128 stands for zero in the data rows.
Here are some points:
[ 73 105  77 162 236 125 129 174 172 190 159  84 255 127 199 178  83  72
 136 149 236 167 251 149  94  74 139  74 107  82 183 158  92 213 253  75
 110 174 151 179  54 122 156 214  87  90 137  96]
[113  84  86 152 163 129 138 230 120 107 108 144 197 120 145 113 145  77
 109 108 173 207 181 126 103  78 142  85 134 119 157 163 147  87 198 126
 140  87 178 113  97 124 164 154  87  98 112 141]
[ 77 126 141 176 165 113  88 177 172 158  98 117 173  94 140 171 106 111
 125 153 154  94 193  76 102 130 182  77 175 132 135 139  92 119 149 167
 134 165 123 102 110 132 119 168  91 104  92 146]
[ 68 126  87 116 164 134 135 222 120 105 148 144 147 126 177 143 141  83
 108 153 130 162 168 125 140 119 141  81  91 119 196 200 182 127 152 127
 136 132 187 111 105 163 198 151 125 102 150  96]
[167 169 173 128  73 179 151  77 141 110 104 105  99 171  79  94 100 156
 148 105  79 116  91 124 140 118 162 121 172 204 116 118  77 121  62 172
 161 147  78 134 170  92  73 115 179 114 145 113]
[158 216 150 133 104 180 176  73  90 138 136 172  58 181 122 121 140 151
  94  90  77  86  52 106 132 158 113 162 138 136  74  82 171 106 100 177
  97  89  99  95 236  91  72  71 180 118 133 120]
[206 127 125  84  69 132 103 108  97 155 142 103 103 136 124  95  96 154
 106 143 128  68  93 123 136 116 123 157 172 208  74  76 125  86  62 168
 126 146  81 139 200 134 113 114 136 113 150 152]
[171 234 195  90  62 156 173  71 132  97 136 165  55 167 119  81 122 172
  93  90 118  86  95  93 157 154 150 208  98 153 113 118 156 100 107 194
 140  88  88 130 255 132  72  70 175 126  92 117]
[111 116  80 107 129  89  91 234 115 153 110 146 168  86 156 161 106 121
 155 116 178 165 229 175  91  80 142  75  93  78 196 168 183  99 197  85
 133 123 145 113  59 169 187 164  88 136 163 133]
[126 113  87  87 126 130 109  72 136 170 125 154 127 152 149 147 133 119
 153 132 150  96 101 179  91 128  89 139  95 159  88 142  76 195  78  77
  94 143 163 159 104 128 136 132 153 140 143  99]
[168 134 158  83  63 101 135  78  95  95 108 180  60 107  89  83 153 203
  95 101 114 123  55 187 152 118 130 144  89 103  81 100 119  67 107 133
 127  85 148 144 156 129 121  82 114 152 116 143]
[169 121 164  85 110 138 142  73 137 121 103 104  62 178  82 142 138 157
 108 141 122 115  55  84 141 161 162 121 127 166 121  76 118  80 104 166
 125 106 120  95 159 133  73  74 178 109 148 112]
[111 144 124  98  73  93 170 121 115  96 176 143 125 146 132  94 134 131
 128 145  83 155 118 117 124 119  84 115 147  89 136 121  93 130 125  89
 136 135 139 104  99  84  93 132 125 122 152 102]
[123 122  93 172 173 156 127 127 164 117  95 121 136  94 142 129 142 114
 161 107 198  92 155  80 140  88 141 119 137  94 179 130 130 173 149 166
 141 166 123 107  72 137 116 167  89 145 131 105]
[ 78  67  80 115 255 130  82 200 165 192 162 128 228  93 193 167  82 115
 174 187 184 114 255 101 135 111  97  78 103  81 178 144 137 243 255  84
 112 138 151 144  52 166 194 164 135 130 131  88]
[110 124  80 111 163  85 135 233 154 146 153 144 208 127 153 118 108 119
 152 151 173 166 186 178 141 122 143  75  89 121 158 203 139 136 161  83
 134 125 186 115  60 163 220 199 124  97 118 139]
[117 109 126  89 141  85 142  80  99 128 126 146 144 112 109 154  88 149
 108 178 157 143 161 133 129 128  85  94  97 111 136 156 120 166  85 118
 140 111 163 120 103 133 178 135 155 143 144 141]
[146 165 158 194 113 138 184 119 130 128 130  80 110 127  79  98 107 131
  81  94 128 135 107  90 138 165  96 166 176  90  86 105 128  84 127 163
 161 151  96  91 155 128 112 126  80 148  91 169]
[ 92  96  82 139 130 151 140  87 128 100 103 188 114 128 183 122  98 143
 112 111 122 157 109 188 101  79 130 102  79  91 116 129 174 116 127 133
  87 138 183 101 112 115 164 112 165 143 142 136]
[149 141 195 176 122 130 144 114 187  90 186 123 141 159  79 157 131  95
  80  99 101 135  93  86 131 191 127 149 137  93  97 154  79 164 148 139
 167 153 102 141 172  79 105 131  79 186  97 116]
[209 205 182  87  64 147 119  75 133 138 101 158  98 170  79 123 107 147
 146 135  76 121  92  87 152 178 156 140 114 157  75 117 131 105  60 138
 110  96 125 133 242 130 111 107 175 153  99 153]
[ 77 107 116 111 255 129 125 159 171 145 120 128 255  89 158 205 124  78
 172 189 218 159 226  99 135  74 101  72 103 126 212 187  92 206 210 116
 154 186 150 181  96 163 194 169 138  92 171  96]
[124  83  84 153 152 105  84 102 145 137  93 105 101 107 161 106 155 119
 173 125 101 131  82  92 150  84 132 122  98 143 149  91 173  87 177 103
 109 139  93 161 111 169 145 157 142 132 147 103]
[164 160 121 127  72 131 107 113  98 111  95 140  63 176 124  99 103 157
 109 103 125  73  51 124  96 159 159 111 133 205  71 114 119 124 105 129
 166 105  76 139 198 134 113  74 168 146 107 148]
[112 108  75 153 231 121  83 219 130 145 118  88 247 129 202 219  83  69
 129 192 192 165 255 140  91 114 138 118 148  79 178 154  88 255 253 122
 109 137 116 139  52 159 198 214 129 135 135 133]
[163  71  88 125  98 131 147 119 141 129 130  99 181 114 108 196 134 147
 108 132 162 137 117 132 133  87  85  93  95 114  98 107 116 170 128  81
 105 152 120 161  63 127 140  97 113 145 147  97]
[163 124 154  84  66 103 127 121 138  99 156 130  69 120  90  89 154 142
 138 148 115 153  98 135 113 166  92 134  92  93 117 155 123  70 106  94
 131 130 142 101 109  85 161  81 152 110 122 104]
[159 162 175  95 109 135 121  81 115 104 157 105  72 132  84  92 160 156
  93 100  84  99  57 156 178 138 100 133 154  98 120 167 127 111 125  98
 106 133 171 150 158  81 129  82 105 108 114 109]
[ 81 105  82 172 195  99 127  94 151 116 108  87 195 134 122 136  82  81
 172 171 152  94 164 127  92  76 145 124 146 109 151  83  78 191 188  93
 123 157 120 113  62 161 129 136 102 147  95 102]
[132 100 124 136  81 106 101  88 121  98 142 186 113  92 137  84 140 146
 116 152 122 156  66 181  94 121 132 145  78 140 151 130 170 119  85 131
 127 135 143 106 107 113 165 110 126 102 100  92]
[ 74  79 123 150 127 130 138 232 116 112 110 142 161 124 187 118 148 118
 115 108 140 169 225 172  98 119 103 121 132 120 152 164 145  93 193 128
 134  80 184 113  97 166 217 160  85 100 115 136]
[163 122 128 127  74 178 105  74 142 157 146 143  59 170  80  98 140 155
 158 141  85  69  57 125 136 159 123 116 133 201 122  76 118 125 106 169
 168 104  77 145 200  91 114 113 136 112 106 111]
[ 77  88 105 138 158 151 130 180 131 113  92 116 166  93 137 126 149  76
 121 143 154  91 191 119 103 133 183 117 188 131 172 136  94 151 140 130
 179 114 118 106 117 178 116 126 133 108  92 152]
[163 176 120  81  65 143 126 118  95  97 116 184 101 145 133  84 113 199
  99  98  76 123  96 140 147 158  91 182  88  99  80 146 122  68  68  93
  92  84 145  99 115  91 123 119 155 151 158 143]
[ 78 108 122 155 226 134  80 118 154 179 149  93 225  90 142 182  83  79
 173 143 194 109 230 133  94  73 140  78  96 134 164 102 124 193 178 133
 154 154 138 169  97 121 134 190 146 134 150 100]
[ 83  74  76 170 194 103 126 135 111 157 105 131 196 134 161 175 120  79
 124 132 154 103 162 125  91 117 107 118 150 145 190 121  78 232 143 141
 116 197  84 109 107 157  91 130 142 106 131 144]
[125 181 159  89 107 148 171 117 135  91 155 139 103 146 132  83 113 165
 133 137 115 173  94 139 111 164 129 144  84  98 119 140 168 109  62 139
  86  84 143  98 165 128 112 115 148 161 147 103]
[121  72  81 136 183 146 129 103 111 159 105  80 145  93 113 135  87 121
 124 166 150 139 206 121  94  83 158  77 150 102 187  83  79 181 149 149
 126 190 120 150  67 168 127 134  96 105  93 103]
[170 141 177 129  63 179 149 113  98 104 139 108  99 173  79  88 109 133
 152 101  81 109  91  84  97 163 162 164 171 170 117 117  79 114 102 136
 156  99 122  92 179 129  72 115 174 153 142 112]
[174 182 152 127  58 155 167 113  92  95 139 165  95 171 117  80 117 200
  96  95 113  82  90 132 151 185 118 200 106 199 112  72 147 107  58 189
 109  89  80 133 209  88  71 109 131 163  96 156]
[160 126 151  93  77  90 163  81 151 138 171 106 141 148 129 105 132 174
 128 110  90 115 122 162 103 145  84 113 143 138  95 155  88 155 125 127
 139 139 133 150  85  80 105 132  89 116 163 140]
[ 71  79  85 153 125 130 137 191 117 107 109 105 204  86 186 152 113  77
 113 156 138 210 180 133 100  78 140  79 132  79 159 205 142 130 197  85
  93 129 148 161  58 125 170 197  80 140 156 136]
[169 113  92  84 125  89 145  77 142 167 121 114 167 155 107 143 130 121
 110 174 147 102  96 137 131 131  85 104  97 158  93 145 119 157  79  81
  98 108 121 158 110  87 176  93 160 106 185 138]
[205 190 197  88  56 148 174 113  88 132 100 131  55 173 118 118 177 204
  95  94 114 121  91 103 129 199 118 167 102 141  70 119 125 105  98 190
 104  83 132  94 255  91  73  66 137 122 137 163]
[169 133 117  88 103 143 168 117  93 136 159 137 105 150 133  84 149 160
 137 144 117 164  58 182 106 119 128 182 129  97  80 146 162 108 112 133
 135 130 188 147 151  87 167  81 113 110 161 147]
[129 107 119 153 201  95 123 129 102 163 148 141 157 135 144 129 125  86
 129 139 147 106 162  95  89 115 142 118  87 148 202  85 118 239 194 128
 105 157 130 161 100 124 165 180 116 100 102  99]
[166 190 153 134  58 156 172 108  91  91 101 171  99 169 116 120 124 171
  97  92  70  81  51 132 121 193 162 203 142 194  69 118 150 105  59 196
 144  84 131  90 255 131 110 110 133 127 136 120]
[124  68 114 113 229  95  84 134 100 165 151 149 148 128 188 159  85  91
 132 136 138 117 190 143  89  70  89  78 127 145 199  87  82 225 146  82
 103 185  96 116  60 116 180 136 117 140 106 137]
[108 195 126 142 110 146 140 123 136  85 113 134  98  96 131 124 158 168
  87 135  78 141  94 178 119 130  85 184 126 133 125 137 177 105 109 147
  84  81 149  93 134 129 143 126 100 131  95 107]
[119  69  84 131 100 128 104  86 145 129 168 146 145 150 114 191  82 107
 151 176 159 142 158 172  89  86  88  96 144 106 100 152 116 169  84 119
 139 105 161 162  61 126 139 140 113 104 187 139]
[159 185 120  94  68 148 137  81 133  90 112 179  57 142 126 120 162 161
 134 136  76 139  54 180 117 167  84 185  85 134  79 101 171  69 105 101
 131  81 144  97 130 129 159  83 139 119 142 145]
[157 185 157 132 102 140 169 117 134 134 134 169 100 181 120  76 136 201
 140  91  73  84  47 139 171 159 115 203 143 179 120 118 127 104  61 181
 101  88 139 133 251 133  71  70 177 118 136 123]
[121  80  80 112 154 153  87 141 142 128  92 144 105 104 162 103 158  84
 136 126 144  88 125 133 152  85 135  86 100 141 111  88 124 133 135 103
 150 183  92 157  70 171 106 154 144 131 142 100]
[ 93  92  86 124 107 164  91  85  92 165 129 109 112 156 109 131 175 124
 135 157  85  91  56 135 105 143 138 136  94 155 131 121 174  74 100 161
 147 184  91 106  89 137  89  99 199 136 135 151]
[159 125 140  98 111  92 164 124 160 148 157 101 114 134  85  96 119 151
  93 149  78  92 101 151 142 185  97 128 117  94  77 165 162 108  78  94
 148 135 123 107 160 125  84  80 106 110 151 113]
[164 157 125 128  71 133 105  75 141 118 104 106  65 136  80  95 142 111
 110 141 127 110  56 124  98 124 164 156 175 163  76 117  72 126  63 133
 123 107 117 101 163 130 111 110 173 154 149 156]
[200 120 163 130  73 134 105 115  97 156 143 147  62 173 123  97 143 154
 110 105 127  73  51 125 136 158 163 116 171 206 115 120  83  86  64 128
 166 151 117 141 201 133 115  70 141 111 110 151]
[ 70 122  88 149 126  90 137 230 124 108 112 105 152  88 180 151 148 120
 113 112 174 165 178 168 145  81 148  86  90 112 196 162 145  86 194  90
  95 133 140 158  99 123 157 197 120 103 147 136]
[110 153 126 143 100 145 181  84 134  83 114 175  59 101  87  85 119 208
  87  93  72 184  92 176 120 166 129 146  85  90  86 101 175 106  66 149
 129 122 189 137 134 132 144 125 137 131 133 144]
[ 76  66 121 155 255  90 125 166 172 149 162 127 232  94 197 210  86  70
 130 146 185 157 240 101  92  74  98 116 105 123 219 189  92 211 214  82
 112 180 114 176  55 120 194 209 130 134 172 138]
[113 121  79 135 128 128  91 233 149 120 107 151 209 127 200 124 153 115
 157 116 142 151 186 188 131  78 105 113 130  78 151 168 179  92 186  86
  95 126 186 149  92 164 188 172 132 132 168 137]
[112  72 122 140 131  88 135 234 115 152 148 152 169 128 196 120 155  77
 117 113 145 203 194 139 135  79 140  78 136  72 197 209 178  92 194 123
 132  85 187 155  95 126 232 169  90  92 124  91]
[158 124 180  96  71 134 124 124 114 106 121 110  64 133  88  93 162 121
 138 144  79 136  97 116 138 176  97 174 147  92 119 164 125  72 117 135
 142 134 175 105 162  87  88  80 115 145 158 148]
Then 25 other points, each followed by its number:
[190 164 186  93 104 168 170 117  93 135 140 132  60 174 125  82 173 153
  95 136 110 128  51 155 126 156 152 193 141 166 115  82 131  60  64 132
 139  88 109 135 224  93  76  73 134 118  97 115] 0
[167 109 132 123  83  91 104  78 139 159 127 153 167 112 107 143  90 117
 152 176 151  96 138 177 129 128  85 139  91 114  89 103  81 156 119 129
 142 148 162 118 107  85 134 130 120 101 149 100] 1
[142 139 152 196 108 107 176  88 166  91 148 122  62 117  77  90 117  87
  88 133 131 146 106  83 178 155 111 119 128 131 134 132  98  71  82 137
 164 144 134 131 152 135 111  92  79 183  92 131] 2
[ 79 121  72  99 178 153 125 131 124 106 101 178 138  91 165 127  87 124
 171 129 134 154 138 172  94 112  95  87 118 146 181 120 112 154 153 127
 128 122 125 109  62 167 205 167 134  97  98  93] 3
[144 202 150  92  65 125 169 116  92  91  99 163  97 137  81  79 135 182
 138 101 115 121  92 144 168 154 152 148 147 163 113  84 126  68 104 127
 140  90 100 139 178 131 118  72 129 108 100 152] 4
[ 73  68  72 118 255  85  80 223 171 138 163  92 244  94 159 179 123 111
 127 146 198 174 255 150  91  74 142  77 152 117 184 197  94 210 212 118
 154 173 116 137  56 167 163 215  90 132 138  96] 5
[149 138 149 137  81  89 182 120 144 130 148  78 102 125 118 111 124  92
 122  97 142  92  96 126 175 153 128 109 187 126 136 152  78 166 141  98
 120 116 138 137 173  80  69 129  73 145  95 117] 6
[156 147 131 100 115  90 173 122 162 133 134 138 130 109 125 137 132 170
  83 144 129 152 114 148 124 123 129 118 148 137 132 127 131  88 127 129
 105 137 128 111 103  82  89 131  83 159 151 103] 7
[168 170 183 126 102 146 121  68 133 141 101 159  97 171  78  80 111 147
 100  95  72  73  49  86 106 140 162 147 155 203  72  78  91  65  99 146
 115  94 122 134 200  94 114  68 133 160 137 114] 8
[110 155 163 193  69  94 147 123 135  88 131  81  76 123  77 146  97 129
 117 133  94 137 118 123 182 206 138 116 144 130  90 103  79 136 127 118
 170 108  94 131 152 124 107 126  79 155 130 164] 9
[108 196 163 137  69 105 181  82  93 125 106 175  96 136  83  78 160 203
  85 136 117 142  53 183 124 124 125 189  80  90 127  96 177 105  65 147
 127  78 189  92 137  90  99 126 138 133 138 151] 10
[114 109 159  89 117 133 129  78 108  94 175 107 117 104  90 132 133 142
 128 105  82 165  69 166 114 153  84 119 135 134 138 117 138 123  83  91
 136 130 183 144 138  81 147  87 129 159 115 103] 11
[120  75 134 181 217 149 126 123 126 121 134  85 138  96 103 170  91  70
 122 117 151 137 159 120 143  81 175 121 176 137 141 128 125 144 191 119
 130 135  78 145  71 174 116 171  92 106  96 149] 12
[ 76  93  96 108 105  91 106 144 158 143 158 141 127  92 161  94 140 127
 139 107 152 192 182 119 103  88 131  88 134  77 179 147 121  89 133 132
  99  89 178 110  63 151 137 127 121 109 107 136] 13
[ 82 135 121 131 128 161 139 149 109  92 134  89 110  97 128  92 167  79
 141 137  99 145  74  82 122 158 135  95 164 129 144 133 125 109  98 143
 121 142  83  94 157 125 111 104 135 162  86 119] 14
[ 86 121  83 110 161 152  87 143 141 133 137 103 115 144 121 148 151  77
 175 125 151 132  97 135 104 127 125 128 142 137 155 134 119 139 145  99
 151 179 138 158 108 171 146 119 181  90 141 144] 15
[124  82  82 118 154 114 125 136 145 165  91 146 144 104 165 145 112 124
 137 165 141  95  91 130 107  83 128 122  98 140 109  94 122 140 175 105
 109 143  94 121  67 172 147 155 178  90 103 143] 16
[ 81 173 123 186 123 119 140 111 115 129 136  93  66  95 132  86 120 118
 100 137 140 150 116  85 121 161 170  93 160 130 148 135 162  72  98 182
 160  98 124  96 161 120  77 144 134 122 125 158] 17
[157 162 179 141  66  90 125  82 159 104 158 106 113 131  82 130 160 109
 131 104  78 101  52 155 173 180 136 168 153  87  77 165 123 113  79 137
  98 137 132 147 163  86  89  83 107 109 154 107] 18
[130 107 118 127 199 142 129 131 140 121 110  93 199  88 178 169  83 123
 128 178 146 145 159 129 131  71 144 120  95 112 150  82 116 241 142  90
 110 159 128 115 104 123 110 177 110 138 100 103] 19
[110 102  81 123 237 126  86 219 168 147 161 125 255  95 158 178 128 115
 128 145 196 165 255 149 135 110 101  74 146 120 182 198  94 255 214 123
 111 178 118 181  96 129 196 217  90  92 176 134] 20
[201 220 195  87 106 188 127 112  91 136 133 165  53 131 121  80 171 153
 140 131 115  79  52  89 162 200 153 195 145 186 111  79 115 101 100 146
 144  87 130  90 252  93 113  73 139 113 132 158] 21
[205 182 196  88  60 186 126 110 131 134  96 128  94 176  79  80 135 158
  95 131 111  85  96  97 170 201 113 207 141 142 105 118 169  64  57 146
 141  91  97 133 248  94 116 109 178 157 137 122] 22
[168 111  86 126  84  92 105 117 141 123 126 154 124 157 110 182 125 120
 151 174 101 140 140 135 130  87  86  99  95 154  92 103 117 153 120  84
  99 148 121 119  64 125 178 132 115 104 186 138] 23
[206 191 158 131 103 157 171  73 133  92 136 173  93 128 120 121 162 212
 100  90 112 124  49  93 122 146 157 206 105 196  75 120 153  63  63 154
 146  87  86 129 255  90  76  71 129 164  94 115] 24
Which three of these numbered points are nearest to each point below, ignoring the 3 directions in which the first points spread most? Their numbers follow each, nearest first.
[151 154 201 155 114  93 193  82 177  84 172  80  74 124  76 150 141 132
 122  93  94 100  80 129 143 162 133 119 186 131  92 100 120 136  84 154
 169 155  96 133 150  83  66  89  79 190 129 168] > 9 7 18
[124  84  84 149 190 109  79 140 105 174  90 149 145 109 162 141 157  75
 173 124 136  89 125  94 147  88 169  87 104 139 107  92 123 130 134 144
 109 139  93 118  73 168 108 107 147  91  99 105] > 16 4 13
[ 76 124  84 147 123 130 138 232 156 100 110 140 160 130 148 146 106  78
 156 109 130 165 180 171 142 119 101  79  87  76 155 164 144  83 197  89
 136 129 141 109  60 120 213 198 123 143 150 140] > 23 4 15
[147 155 125 103  98 145 183  79 131 125 114 176  54 136 128  81 164 166
  88 131  75 185  97 136 162 169 131 146  82 132 126 142 135  67 103 148
  91 127 185 133 171 135 104  79 136 171  97 106] > 7 0 13
[171 231 151  89  64 159 171  69 128  88 136 173  53 167 116  80 123 213
 101  92  76  85  48 134 160 188 115 164 140 158 109  76 153 108  97 149
 100  91  91 130 226  95  73  73 175 129 132 158] > 4 20 19
[132 131 130 115 119 161 125  89  93 169 126 153 113 156 162 132 180  87
 175 124 126  87  99 100 115 130 176  91  95 150  90  82 134  73 156 155
 145 140 128 108 120 129  92 138 205  87  93 150] > 16 15 0
[119 103 113 130 137 156  93 182 135 115 133  81 115 136 133 161 152 113
 152 146 149  90 181  73 110 140 189 121 192  87 164  98  99 133 176 134
 142 107 120  97  84 174  78 119 129 146 128 156] > 13 15 14
[116 159 184 100 110  92 129  80 161 103 162 135 117 172  83 139 153 112
 132 105  77  92  59 110 182 147  95 167 116 131  82 164 158 111  86 133
 149 100 129 148 160  90 120  80  96 109 158 146] > 18 11 5
[150  97 194 136  82 131 178  83 140 130 145  78  99 119 122 159  86 133
 119 139 141  98  98 124 136 147  89 112 184  89  97 151  77 171 144  99
 123 155 103  96 132 119 111 128 116 141 100 156] > 6 9 18
[ 91 130 124 173 151 163  89 131 131 118  88 104 111 146 156  93 167  83
 130 160  92  96 102  99 143  96 133 132  92 115 136 127 168 119 144 119
 108 181 129 143 124 173  90  99 193  97  92 111] > 15 16 14
[163 231 202 132 103 152 130 112  94 135 134 174  97 173 120  79 177 162
 144 130  66  83  89 100 169 159 116 205 140 147  72  78 122 104 103 149
 139  89 131 128 255 133  70 114 138 163 137 160] > 21 22 0
[109 100 157 146  80  87 149  77 184  86 184  78 133 164 119 113 129 130
 121  99 148  89 132 126 181 197  87 156 189 133 101 150 114 170 100 105
 129 158 137 133 181 127 108 130  77 184 136 122] > 6 18 9
[114 138 154 180  82 128 185  76 145  94 187 119 142 161  79 152  88 132
  80  97 145 135 137 127 181 149  84 109 185 132 142 112  77 125 105  99
 128 118  99 102 170  83  68 132 116 188  98 118] > 6 2 9
Here are 25 other points, each followed by its number:
[132 100 134 142  96 116  91 133  99 142  93 141 114  96 143  90 166  79
 162 114  99 104 109 130 150 145 166  92 139  98 141  82 161  72 141 167
 110 165 125 143  99 128  83 147 124 147 127 118] 0
[200 163 121  90 112 179 147 112 139 121 102 101 100 136 117  97 137 150
 113 101  81 116  90 121  96 157 122 153 128 164  74 115  74 127  64 127
 168 148 115  96 204 135  72 115 172 113 149 150] 1
[123 129 127 132 110 116 138 163 128 142 136 129 124  96  88  98 157 115
 143 137 117 132 101  78 163 114 147 123 187 126 110  97 113 116 114 186
 131 135 123  92 105 169 116 145  89 155  89 117] 2
[205 129 171  89  70 139 147  71 139 152 143 106  61 131  78 134 107 119
 153 144  79  72  55 128  99 163 160 118 173 205 121 112  80  82  66 130
 164 142  73 139 171  92 116  72 178 109 140 155] 3
[201 119 167  83  71 137 106 112  98 158  99 149  63 175  81 135 136 155
 111 141 123 113  55 126 139 115 115 157 134 205 118  80 120 123  99 126
 123 112 121  98 156  95  75  76 176 156 104 105] 4
[108 199 163 142  65 146 181 119 134 125 149 177  56 142 131  80 120 212
  85  95 117 148  92 176 160 171 130 149 120  88 124 141 135  65  65 143
 132 128 182  97 175  87 142 123 136 171  92 112] 5
[ 77 101 152 132 139 154 132 139 136 158  93 126 114  95 130 120 153  71
 114  97 145 131 136 116 148 100 145 118 156 129 123  96 141 127 132 178
 136 105 119 139 121 173  70 164  83 106  94 158] 6
[ 67  84  82 145 124 133  94 231 158 150 109 100 200  85 192 113 114  81
 112 157 141 204 190 174 104 121 140  83 134 117 198 206 185  89 154  81
 133 128 149 156  99 128 178 164  84 139 110  96] 7
[112 139 146 160 122  89 180 122 138 133 189  79 141 158  79 106 130 102
 124 144 137  90  86 129 131 141  88 112 134  87  94 161  82 151 141  93
 159 107 153 145 123  85 113 130 121 133 108 112] 8
[ 92  92 128 156 156 159 129 125 136 169 126 153 114 115 158 132 176 126
 133 163 129  88  60 138 110  96 142 135 136 109 129  84 180  70 106 158
 149 142 132 151 127 176  93 140 202 133  93 112] 9
[208 192 157 129 100 192 176 114  88 136 135 172  54 178  82 118 178 207
 143 139  71 120  86  97 125 202 158 168 137 188  71 120 123  64 100 193
 139 125 133 131 255  94 115  69 140 121 131 160] 10
[112 194 129 101  62 104 142  81 133 127 114 178 102  99 136  79 158 207
 123  96 111 148  96 134 162 128 130 189  84 128  84  98 135 104  61 148
  88 125 192 130 133 132 107 123  92 171  92 147] 11
[115 106 120 157 255  93 123 173 157 180 154  85 199 132 186 189  86 118
 174 138 202 114 197  99 134 114 139 118 140 131 168 116 131 231 193 120
 113 144 148 174  59 123 176 192 104 132 162 138] 12
[121 118 121 172 121 110 134 178 133 109  99 122 136 136  90 104 158 113
 107  97 173  91 120 116 118 109 143  83 191 127 159 144 155  80 160 178
 130 143  83 139  96 127 115 156 126 153  90 151] 13
[145 105 117  95  73  93 129  83 113 133 174 109 121 140  87 132  92 139
 127 100  83 162 114 119 158 109 128 114 138 130 137 161 139 125 128  86
 134  99 143 104  93 121 144 130  89 118 114 100] 14
[120  68 126  85 102  92 100 120 105 169 127 142 150 113 152 195  87 149
 114 179 161 135 123 137  94  87 126 134 100 109  94 111  77 212 129  79
 142 154 160 125 102 128 143  95 114 140 186  99] 15
[127 178 162 181  85 123 146 108 155 129 135 128 111 139 126  86 163  79
  98  94  99 110 118  83 162 161 129  94 164 128 145 133 161 108  94 182
 112 139  87 132 165 118 118 102  87 124  84 159] 16
[163 118 128  83 111 170 141  69  93 119 143 138  59 170 125 137  98 152
 152 103  80 117  91  83 140 159 165 155 170 202 116 120 117  85 105 169
 127 146  80 138 156 132  68  75 134 115 152 110] 17
[116 163 138 140  69 137 127 118 115 101 116 144 111 131 123 140 155 115
 132  99 123  97  54 155 174 142 135 170 152  94 123 170 122 111  84 133
 100 139 129 108 120  87  87  79 148 108 154 147] 18
[129 100 129 163 141 123  88  84  92 116 125 154  73 110 109 130 142  88
 176 158 128 131  55  98 152 146 177 136  93 156  87  84 175  69 100 124
 145 136 131 147  95 130 129 136 202 132  93 113] 19
[126  80  77 146 156 154  88  96 130 103  99 137  81  84 155 122 133 167
 163 119  86 146 118 138  91  77  92 134  80  98 134  83 126 126 144  92
 127 113 127 153  64 169 209 168 170  97  97  97] 20
[ 75  65 117 154 255  84 124 176 133 184 159 126 241  87 198 172 121 109
 169 147 194 167 247 142  99  74  98 112 109 120 223 197 137 213 217 120
 111 140 113 141  93 161 158 174 128  94 139 136] 21
[128 104 119 164 239 144 129 127 137 124 108 137 153 130 176 165 118  85
 131 138 191 110 197  92 130 112 103 118  89 156 154  75  80 202 187 132
 114 200  84 157  96 119 107 142 111 146 136 139] 22
[ 70  81  82 146 128 128  92 193 158 153 106 109 205  86 151 159 106  75
 159 155 181 167 223 169 139 123 146 118 132 114 163 164 183 132 199 123
  96  84 144 114  51 165 177 159 123  95 119 138] 23
[ 79 120  86 175 177 150 132 165 126 162 138 125 141  95 146 131  95  70
 164 114 192 133 158  83 140 123 132  79 128  92 182 133 120 146 150 158
 130 175  78 108 111 171  80 123  95 105 131 152] 24
Which three of these numbered points are nearest to each point below, ignoring the 3 directions in which the first points spread most? Their numbers follow each, nearest first.
[112 119 126  99 130 131  87 230 113 157 106 153 214  81 155 170 115 117
 158 123 182 153 231 179 133  76 107 118  93  74 154 168 174 136 151  87
  89 124 140 114  99 169 192 165  93 132 166 135] > 23 15 4
[ 79 123 133 178 171 107 131 172 127 162 136 121 175 132 103 172 105  75
 162 108 197 130 157  77  99 127 141 120 138  94 136 134 133 132 142 118
 177 130  80 100 110 173  78 127  95 143 135 109] > 24 2 18
[171 173 160  88 107 104 132 123 131  92 113 140 103 105  89 130 116 200
 138  98 111 126  57 182 145 160 127 184  84  99 120 104 162 107  67  95
 132 127 182 103 117 127 162  79 115 155 151 101] > 12 5 15
[ 94  98  83  95  79 145  98 129 127 140 142 148 108 132 183 124 142 190
 114 155  83 191 106 151 135 122  87 149  79 137 108 128 174  75 119 132
 124 139 142 100  70 108 167 107 170 143 142 136] > 17 23 4
[ 84  67  79 169 198 140  88 112 155 125 103  89 197  95 125 172  91 118
 170 124 193 136 161 120 134 118 154  73 152  98 149  90  89 212 200 137
 122 190 120 156  61 169  92 137 143  99  99 103] > 23 24 18
[116 126  97 179 207 152  88 177 132 157 138 123 174 138 136 129 101 111
 157 107 151  90 154  76 107  89 184 120 141  91 136  95  94 161 186 165
 136 123 121 104  73 176  74 128  90 103  90 147] > 24 2 6
[132 111  89  89 126  90 146  80 141 125 167 113 125 156 108 146  85 159
 112 174 105 133 141 136  88 130 131 139 135 160  92 103  80 155 116  80
 140 105 159 120 110 125 135 134 113 143 147 134] > 14 15 1
[129  91 122 107 143 156 131  90 125 145  93 184  70 126 148 122 112 122
 173 115  79 184 104 131 141  79 106 141  76 102 153  84 187 115  95 101
 126 120 120 106 107 130 198 116 187  94  95 139] > 20 19 4
[207 191 195  91  63 199 168  69  88 135  93 173  56 172  75  76 166 212
 136 130  72  81  89 138 165 195 159 172 102 192  68 116 154 105  99 191
 140  86  89  92 230  94  74  69 132 167 134 119] > 10 22 21
[ 93 133 193 154  71 145 131 125 162  84 112  82 108 108 117  94 154  84
 128  93  86 144  69 125 137 154 149 154 172  92  89 134 139 112 125 173
 121 145 129 131 189  98 111  91  84 180  85 131] > 16 18 7
[ 75 106 117 171 137 119 132 179 170 113 133  79 117  98  86 159 112 114
 157  97 146 127 137 112 111 138 188 119 151  92 125 102  98 134 172 174
 138 145  77 135 125 132  75 160 124 102 129 109] > 24 2 18
[ 70 111  79 116 208  84 128 193 120 165 114  93 198  88 198 191 138 115
 114 128 169 148 255 123  92 119 106  80  97  80 216 204 152 143 175 121
 100 136 131 122  95 169 175 173 126  95 164 130] > 21 1 24
[ 78 176 124 132 138 158 138 163 122  98  92  83  71 139 129  88 120 117
 105 134 104 142  85 123 158 159 141  85 177  89 110 137 162 114 107 184
 128  99  83 137 157 124 115 105  85 157 129 159] > 24 16 6
